A single turn carries every row of the set below to another of its rows. Some are shown first; where does it send the rows asked next?
Kuris: [-10  -1 -12  11  -8   9   9 -29 -23   9  -1  -8  -2  -8  15  -4 -18  -4
  14  -2  -6   6   0  10  -3   7  11  -5  -1   2   1  24  -3   0   2   8
  19 -32  -1  21  -9  15]
zige: [  4  10  13  -1   0 -14  -1  -2  14 -10   4 -20  -3  -4   6 -12  -1  17
   7  16  -8  12 -12   4   8  -8 -14 -11   8  -6  17  29 -16 -24  -4  -1
 -13 -24  -2 -15  -2   3]
vam: [ -7  -3 -15   7 -12   4   7 -25 -19  16  -4   2  -2 -14  21  -7 -15  -6
  15  -3  -6  12   1   9  -6  10  14  -4  -3   5   2  26  -1   0  -2   7
  21 -26  -2   8  -8  17]
tuk: [-17  -4  15  35   6  22  -3   2   9   1 -19  -2  11  -4 -11 -11   0  11
   7  -5 -20  21 -12   3  -9   2 -14 -13   2  15   4  19  -8   8  18  16
   2  13 -26   2   8  10]
Dimo: [ -6  -1 -10   8 -13   9   6 -26 -26  18  -2  -1  -5 -11  13 -10 -18  -5
  19   0 -10  12   1  11  -6   8  13  -6  -2   0   1  21  -3   3   2   3
  20 -28   2  15  -9  15]
favib: [-11  -5   2  -1   9 -20  13  -4   4   4   0 -11 -24  21 -15   3 -13   4
   2  22  17  -2 -13  16  -3   0 -17   1  -7   1  -7  13 -12  12 -25  -5
  18   3  -5  28   2   8]
vadog: [  5 -12 -15  -1  -2  12   3   4  -1  16 -11  -8 -20 -10 -28 -13 -12  -9
  -7  20   7  11 -16  22 -19  -8 -22   7 -22   2   2   4   9  16  -4  -4
   7   4 -15  29  -7  -2]
bef: [-18   3  10  26   5  25  -4  -5   7   1 -19   4   4 -13 -10 -15   0  10
  10  -8 -17  24 -13   4  -9   6  -5 -20   5  15   6  24 -11   6  22  13
   0  15 -23   7   9   7]
Vome: [-21  -1  14  25   2  19  -2   0   5   4 -18   5   9 -11  -6 -13   1   8
  14  -4 -14  25 -14   7 -11   0  -4 -16   2  16   7  25  -6   4  16  19
  -2  18 -28  -2   6   6]
fuve: [  4   9  12  -9  -6 -10  -3   4  11  -7   0 -12  -7  -7  11 -13  -2  15
   7  14  -9  11  -8   6   3  -8 -10  -4   8  -7  16  33 -14 -22  -8   3
 -13 -18  -6 -22   6   5]
kares: [ -2  -1 -10  12 -12   8   8 -27 -21  15  -5  -3  -6  -8  15  -7 -18  -8
  16  -6  -8   3   3   8  -8   4  10  -4  -3   7   0  19  -5   8   4   9
  25 -29  -1  14  -7  18]
rog: [-13  -4   1  -3   8 -18  14   1   8   9  -3 -14 -29  15 -17   3 -14   7
  -4  19  15  -2 -15   6  -9  -7 -20   3  -4   1  -7  14  -7  10 -25  -4
  21  -2  -8  28   0   0]
dumab: [ -1  -7 -11  14  -8  10   9 -26 -23  13  -6  -8   1  -7  14  -7 -17  -4
  10  -2  -9   9  -1   7  -7   7  11  -3  -6   4   3  20   3   2  -1  -1
  28 -32  -1  11  -9  16]
fodub: [ -2   3 -13   6 -12   7  10 -29 -22  11   0  -2  -1 -13  15  -8 -14  -3
  17  -5  -7   6  -5  10  -9  11   9  -7   0   5   5  24  -7   0   2   1
  21 -30   1  14  -6  18]
Kariz: [  4  10  15  -7  -2 -18  -3   3  11 -11   1 -17  -7  -9   9 -13   0  18
   7  15  -6   8 -12   5   2  -5  -8  -3   5  -4  21  28 -14 -20  -4  -1
 -11 -20  -3 -19   6   6]
sobag: [-11  -1  14  30   6  21  -5   1  13   1 -21   2   4 -11 -12 -15   0   7
   9  -2 -14  25 -12   3  -4  -1  -7 -14   4  19   4  20 -11   5  23  21
   0  13 -23   2   8   5]
Pud: [-15  -3   3  -3   7 -18  11  -3   8   6   1 -12 -23  19 -11   2  -9   3
  -8  22  15  -1 -14  11  -9  -6 -16   1 -11   3  -9   9 -12  11 -26  -8
  17   8  -6  27  -6   8]
gugen: [-11  -6  -6   2   5   1   4   5  24   7  -2  -5 -20   8 -18 -10  -7  -3
  -6  17   3  19 -26   2  -6  -1 -39 -16  -5  10   7  -5   6   9 -14 -16
  12   7  -8   0 -21   5]
piguz: [-18   0  15  31   4  19  -2   1   8   5 -15   6   5 -11 -12 -14   0   9
  17  -4 -17  29 -13   7  -8   4  -8 -18   3  14   5  21 -12   8  22  16
  -5  16 -21   1   3   7]
sofar: [-15  -4   0  -6   7 -19   9  -1   8   9  -5 -13 -24  19 -14   4  -5   2
  -5  21  15   1 -13  11 -11  -3 -20  -1  -3   1  -5  10 -11  13 -28   0
  22   0   0  26  -7   3]
laka: [-12  -8  -6   2   5   1   4   7  19   5   7  -7 -21   5 -17  -5  -4  -3
 -12  20   3  20 -19  10  -7  -3 -35 -18 -12  12   3  -6   2   9 -13 -19
   6  12  -6  -3 -22   9]
funu: [  7  12  12  -5  -1 -11  -2  -1  12  -5   1 -18  -7  -9   2 -13   1  20
   8  12  -9  13 -11   4   0  -6  -8  -9  10  -4  19  34 -18 -25  -4  -6
 -11 -20  -5 -17   7   2]
Bugo: [  4 -17 -14  -2   0  14   4   4  -8   9  -8 -11 -22  -8 -29 -13 -10  -8
  -6  23   8  16 -12  30 -11  -3 -15   0 -21   0  -1   4   7  16  -1  -9
   3  10 -12  26   0   0]
metul: [  7  13  18  -7   0 -12   0   2   9  -6   2 -13  -8  -7   5 -13  -2  17
  10  19  -7  12 -12   5   7  -7  -7  -5  11 -11  14  31 -18 -25  -6  -1
 -11 -21  -3 -16   4   5]
gize: [-23   0  15  28   5  18  -6  -1   7   2 -17  -1   5 -13 -10 -13  -1  12
  11  -5 -14  25 -13   8 -11   5  -4 -15   0  19  12  19  -5   8  22  15
  -2  18 -24   0   8   8]
neb: [  1 -14 -12  -3   0  11   3   4  -3  13 -11 -11 -20  -9 -31  -7  -3  -7
 -10  24  12  16 -13  29 -19  -5 -17   3 -17   3   1   6   5  15  -6   2
   9   7 -11  28  -7  -3]
vur: [ -9  -1 -15   5 -11   6   4 -26 -23  11  -2  -5  -3 -14  17  -8 -15  -3
  12  -1  -6   7  -1   9  -6  14  13  -2  -5   8   4  18   0   0   2   6
  24 -26   0  15  -3  19]
fivi: [ 13   6  15  -1   4 -11  -2   3  16  -8  -3 -19  -6  -5   4 -11  -4  20
  -1  17  -9  10  -6   4   8  -7 -10  -1   7  -7  16  31 -11 -24  -6  -1
  -7 -24  -5 -15   5   5]
neta: [-19  -2  11  32   5  23  -6  -3   6   2 -18  -4   7 -12 -11 -14  -1  10
  10  -6 -17  27 -12   8  -8   0  -8 -20  -1  12   9  22  -8   7  24  16
  -9  13 -24   8   2   4]
gibim: [-12  -8  -7   2   8  -4   1   8  15   6   1  -7 -20  12 -18 -10  -2  -5
  -2  18   2  19 -22   7   0   0 -36 -23 -10  10   6  -5   1  10 -11 -24
   8   9  -7  -5 -19  10]
zezi: [  9  11  15  -4  -1 -10  -2   0  10  -4   0 -21 -12  -5   3 -10  -3  15
   8  16  -7  10  -6   4   7 -14  -7  -5   9  -3  17  28 -13 -27  -5  -3
  -4 -26  -5 -24   1   4]
pumu: [ -1 -15 -13  -1  -7  11   2   1  -2  11  -4 -13 -19  -5 -27  -9  -9  -5
 -12  26   7  16 -12  28 -17  -6 -14   6 -21   4  -4   4   4  13  -7  -6
   4  13 -11  29  -3  -1]
Fepib: [-11  -6  -5  -3   6   1   0   9  18   7  -4  -9 -19   6 -19  -7   2  -5
 -10  21   5  21 -21  11 -10  -4 -37 -21  -7   6   8  -4   3  11 -14 -15
   9   8  -4  -4 -24   6]

zige goes to Kuris
sobag goes to zezi
And these:
fodub goes to bef
dumab goes to tuk
gugen goes to rog
metul goes to Dimo
fuve goes to vam
gibim goes to favib
Kariz goes to vur
sofar goes to neb
pumu goes to laka

